[[ 47  12  60]
 [-24 -28  25]
 [ -5 -37  -6]
 [ 14 -13  16]
 [ 79   3 -56]
 [-52 -56 -13]
 [ -2 -13  43]
 [-17 -76 -79]
 [ 43 -37 -66]
 [-32 -33  19]
 [ -3 -25  12]
 [-71 -28  37]]
:
[[ 12  60  47]
 [-28  25 -24]
 [-37  -6  -5]
 [-13  16  14]
 [  3 -56  79]
 [-56 -13 -52]
 [-13  43  -2]
 [-76 -79 -17]
 [-37 -66  43]
 [-33  19 -32]
 [-25  12  -3]
 [-28  37 -71]]

[[ 66 -44  40]
 [-60  34 -58]
 [-50  70  18]
 [ -2  12  19]
 [-30  68  42]
 [ 45   5  13]
 [ 56  23  16]
 [-64  63  -8]]
:
[[-44  40  66]
 [ 34 -58 -60]
 [ 70  18 -50]
 [ 12  19  -2]
 [ 68  42 -30]
 [  5  13  45]
 [ 23  16  56]
 [ 63  -8 -64]]

[[-22   7  52]
 [ 32  21  58]]
:
[[  7  52 -22]
 [ 21  58  32]]

[[-55  43  27]
 [-50  49  26]
 [ 14  17  -3]
 [ 78 -14 -33]
 [-12  22   8]]
:
[[ 43  27 -55]
 [ 49  26 -50]
 [ 17  -3  14]
 [-14 -33  78]
 [ 22   8 -12]]

[[ 57 -68  49]
 [  3  39 -58]
 [ 62 -45 -59]
 [ 69 -57 -48]
 [ 62 -54  50]
 [ 36 -49 -65]
 [ 39 -36 -75]
 [-17   8  68]]
:
[[-68  49  57]
 [ 39 -58   3]
 [-45 -59  62]
 [-57 -48  69]
 [-54  50  62]
 [-49 -65  36]
 [-36 -75  39]
 [  8  68 -17]]

[[-25  -8  56]
 [-39 -10  43]
 [ 25 -20   4]
 [  1  20   7]
 [ -8 -14  46]
 [ 34 -23   0]
 [ 33 -24   2]]
:
[[ -8  56 -25]
 [-10  43 -39]
 [-20   4  25]
 [ 20   7   1]
 [-14  46  -8]
 [-23   0  34]
 [-24   2  33]]
---
[[  0  -2  21  -2   5   8  -2   2]
 [  7  -1   0   2   7 -11   2  -6]
 [-13   1  63   0   4   5  -2 -16]
 [ -2  -1  47  -1   5   8  -3  -2]
 [ -1  -1 -40  -2   1   7   1   4]
 [-11   1  64   0   4   6  -3 -14]
 [-16   1  51   1   6   2  -1 -22]
 [ -3  -1  54  -1   5   8  -4  -4]]
:
[[-16   1  51   1   6   2  -1 -22]
 [-13   1  63   0   4   5  -2 -16]
 [-11   1  64   0   4   6  -3 -14]
 [ -3  -1  54  -1   5   8  -4  -4]
 [ -2  -1  47  -1   5   8  -3  -2]
 [ -1  -1 -40  -2   1   7   1   4]
 [  0  -2  21  -2   5   8  -2   2]
 [  7  -1   0   2   7 -11   2  -6]]

[[-27 -23   8  16  16   3  14  15  -3   9]
 [-12  -8   6 -15  -2 -10  36 -54  17 -16]
 [-34 -59 -15  -4  68 -21 -22  25 -16   6]]
:
[[-34 -59 -15  -4  68 -21 -22  25 -16   6]
 [-27 -23   8  16  16   3  14  15  -3   9]
 [-12  -8   6 -15  -2 -10  36 -54  17 -16]]

[[-74 -12 -15]
 [ 71  28  55]
 [-76 -33 -14]
 [ 10 -30 -44]
 [ 49 -13 -11]
 [  3  61  65]
 [ 74  35  10]
 [-16 -50 -54]
 [ 34  33 -35]]
:
[[-76 -33 -14]
 [-74 -12 -15]
 [-16 -50 -54]
 [  3  61  65]
 [ 10 -30 -44]
 [ 34  33 -35]
 [ 49 -13 -11]
 [ 71  28  55]
 [ 74  35  10]]

[[-13 -16   9  64   2  -7  36 -13 -13 -46]
 [  5  21  -7 -65 -21  13 -37  30  13  34]
 [-31  40  49 -18 -46   7  -6  30   2  12]
 [-28  38  69   8  -7  -2   8 -19  -3  36]
 [  8 -23 -54  -5 -25   6  -3  46   1 -48]]
:
[[-31  40  49 -18 -46   7  -6  30   2  12]
 [-28  38  69   8  -7  -2   8 -19  -3  36]
 [-13 -16   9  64   2  -7  36 -13 -13 -46]
 [  5  21  -7 -65 -21  13 -37  30  13  34]
 [  8 -23 -54  -5 -25   6  -3  46   1 -48]]

[[ -8 -27 -18 -16 -53   7]
 [-32 -32 -19 -38  13  -6]
 [-17  24  28  15  51  -3]
 [ 14  12  40   1  54 -16]
 [  4  28  10  23  54  -6]
 [-22   7   2 -13  61  -8]
 [-10  -5 -47 -14  -8   1]
 [ 22  35   0  19  48  -7]
 [-33 -19  24  -4 -15   4]]
:
[[-33 -19  24  -4 -15   4]
 [-32 -32 -19 -38  13  -6]
 [-22   7   2 -13  61  -8]
 [-17  24  28  15  51  -3]
 [-10  -5 -47 -14  -8   1]
 [ -8 -27 -18 -16 -53   7]
 [  4  28  10  23  54  -6]
 [ 14  12  40   1  54 -16]
 [ 22  35   0  19  48  -7]]

[[ 29   1 -19   7   0  30   1]
 [ 30   6 -20   9   1  29   3]
 [ 31  -5 -21   5  -5  31  -1]
 [ 42 -24 -27  14 -26  44   8]
 [-13 -45 -24 -13 -61 -20 -11]
 [-11  62  29  37   7 -15  40]
 [ -7  61  33  36   8 -10  39]]
:
[[-13 -45 -24 -13 -61 -20 -11]
 [-11  62  29  37   7 -15  40]
 [ -7  61  33  36   8 -10  39]
 [ 29   1 -19   7   0  30   1]
 [ 30   6 -20   9   1  29   3]
 [ 31  -5 -21   5  -5  31  -1]
 [ 42 -24 -27  14 -26  44   8]]
---
[[-37  55 -48]
 [  5 -49 -56]]
:
[[ 55 -48]
 [-49 -56]]

[[  8 -34 -30]
 [-46  -6  30]
 [-37   2  14]
 [ -5  41 -42]
 [ 38 -40 -58]]
:
[[-34 -30]
 [ -6  30]]

[[ -5  25 -15]
 [-30  56 -14]
 [  6  29 -18]
 [-49  52 -15]
 [-54  55 -44]]
:
[[ 25 -15]
 [ 56 -14]]

[[-30 -65 -57  23  46]
 [ -4 -18  -7 -13  12]]
:
[[-65 -57]
 [-18  -7]]

[[-12 -36 -34 -25  47]
 [  5  46  18 -35  64]]
:
[[-36 -34]
 [ 46  18]]

[[-68 -23 -73]
 [-66 -26 -76]]
:
[[-23 -73]
 [-26 -76]]
